Each path below is one point turned by a fixed rotation once a step. After each direction that follows a path, write how fast that rotation turns it, in degrees a step (0 if it stays still).
Each turn is a multiple of 5 degrees from 10 to 175, or 0.
Each row of a path follows its step; steps can be skipped.
Rotation 1:
step 0: [-19 -25  -9   9  16 -22  -2   5 -11  16  14 -23  -1  19  14 -22  -1   9
 -12  16  13  11  -3 -29 -21  11   2   4  -4  25  -2  -6  29  21]
step 1: [ 13 -26   3  17 -14  21   2  -5  19  -2 -13   7 -16   1  10 -33  15   1
   3  14   7   5  25 -11 -16   0   5  12 -14 -23 -17 -10   2  37]
step 2: [ 20 -10  12  12  22   5  -7  -6  -5  11  -4   5 -36 -23  10 -22  -8  17
  -8   0  -1 -11 -16  -8   0  30  -6  -1  22  -7  18  25   5  28]
step 3: [  4  -4  13  -9  -2  -7   0 -26  21   8  -3  -6 -20  -6  26 -28 -28  14
  35 -21  -1  11   2  -9 -21  -1 -11 -25  -2   0   3 -16  21  -7]
step 4: [ 14 -10  33  -8  -8  21  15  -2  20   3   5 -12  -8 -10   1  22  -4  16
   0   3 -16   0  15  13 -20  -4 -52   0   3 -13  -6  17  12  12]
step 5: [-19  15  -8  13  14  -4  -7   5  19  10  38 -26 -24  -7  16  -1   2  15
  -6  22   7  16   2  -1  -7 -18 -19 -17  21   4  18  19  13 -14]
step 6: [ -2 -25  -1  23 -19 -14  14  19  16   1  36  12  -4   8   3  -6  -2   7
  13   4  17  17   9  -4 -34 -11 -20  -9 -14  17 -17  -5 -23   4]
step 7: [  1 -19   0   5  20   6 -10  17   5 -12  17 -15 -26 -14  -5  -5   3 -10
 -13  17 -26   4  25 -15   5   0  -5 -11  -5   3   3  15 -37  39]
step 8: [  1 -24 -22  -6  10 -19   6 -18  12  -6   0   0 -26  -8  12 -27  -9   4
  -6  -9  -1  40 -32  -6 -12  -4  14  -6   1 -12   8  14 -29   1]
Speeds:
[  0   7  -6  -2   7   1  -5   2  -3   7  -2 -13  -6   2   7  -1  -1  -5
   4   5  -2  -4  12   0  12  -6   4 -14   0   3   3  -9   3   4] => 160
[-2 13 12 -5  0  1 12  9  6  8  7 -5  4 -3  3 -1  3 -4 -9  3  3  0 -8 -7
  3 -1 -4 -1 -9 -3 -7 -2  4 -7] => 60
[  0   3   7   0   0   9   2   0  -9  -5  10  -5  11   6   2  -2  -9  -3
   7  -9  -9   3   6  -6 -10  -2   5   2   1   6  -7  -5   1   8] => 120
[ -1   2  11   1  -7   5  -3  -4 -11  -1  -4   5  -9  -2   3  -6   0   6
   6  10 -10   6 -12   7   5   4   0   2  -2  -1  -1 -11   7   2] => 45
Rotation 2:
step 0: [ -2 -25   7   1   1   1 -20  20 -12  26 -23   7  22 -18 -14 -19   0  14
 -16 -11  23  -7  -3  -7  -9  -2 -20  11 -26   0  15  -6  24 -21]
step 1: [ -7  -5  -6 -13  -4 -16  -6  -2 -12  29 -25  24  15 -24 -25  13  -4  -3
 -18 -11  -5  -1   1  -7  17  16 -16   3  -5 -28  18  21  31   1]
step 2: [ 35 -36  -1   0 -15 -16   4  -2  -2  21  -3  12   8  -3 -24   5  -2 -19
  -4 -15  20  13   3  14  22  -5 -15  14   5 -13  -8  16  32  11]
step 3: [ 21 -22   5 -22  -1 -11  -7  30   4  29  -5   1  27  23  13  11 -14  -8
 -22 -13  21  -8 -12  -8   3  -4   2  25  -2 -15 -14   1  27   2]
step 4: [  8 -13   7  10  18 -23 -10  21   6  16 -21   4  23  -9   7  18 -13 -12
 -29   9   0  -5  23 -21   5 -12 -13  34  14   2   6  16  15 -12]
step 5: [ -9 -19 -16  20   3 -15  -7  -4  28   9   1  -3  -4  -9   9   4  -8 -26
  -8  14   7 -15   8 -13  12  -4 -28  26  -2 -26   3   9  40  14]
step 6: [  6 -12  14  13   0  -7  -1  12  28  19  -1 -13  18 -11  15 -20   0 -31
  -5 -20   2 -17  13  -7  24 -11  -4   1 -25 -22 -30  11  21  -2]
step 7: [ -1  14  12  13   4   2  -9  29  -5   6 -12  -2 -12   2  23  26 -13 -15
 -20 -18   9   4  24  -6  21   4 -10   8 -24 -18 -26  26  16 -14]
step 8: [  6  -6  27  28  -5 -10  17  21   2  10   5  -4 -15  -1  -2  11  -7   0
   4  24  11  -3  38   0   6  14  -9  31 -29  -8  -2   9  27  -6]
Speeds:
[11  5  0 -7 -2  1  5 15 -7 -7 -3 -2 -2 15  2  2  1 -6 -1 -1 10  2 13  5
 -4  5  7  3  5  0  0 -4  0 -1] => 80
[ -6   6   6  -4  11   7  -2   9  -3   1  -6   1  13   1   6  -2  -2   4
 -14 -10  -4  -3  -4   0  -2  -1  -1  -7   0  -4  -2   1  -8 -11] => 115
[ -2   6   4   2   0   7  -6   7  -7   5  -5   0  -9  -5 -12  -4   5   8
   8  -4  -2   3   9   3   1   6  -7  -5 -15  -4  -5  -4   2   2] => 45
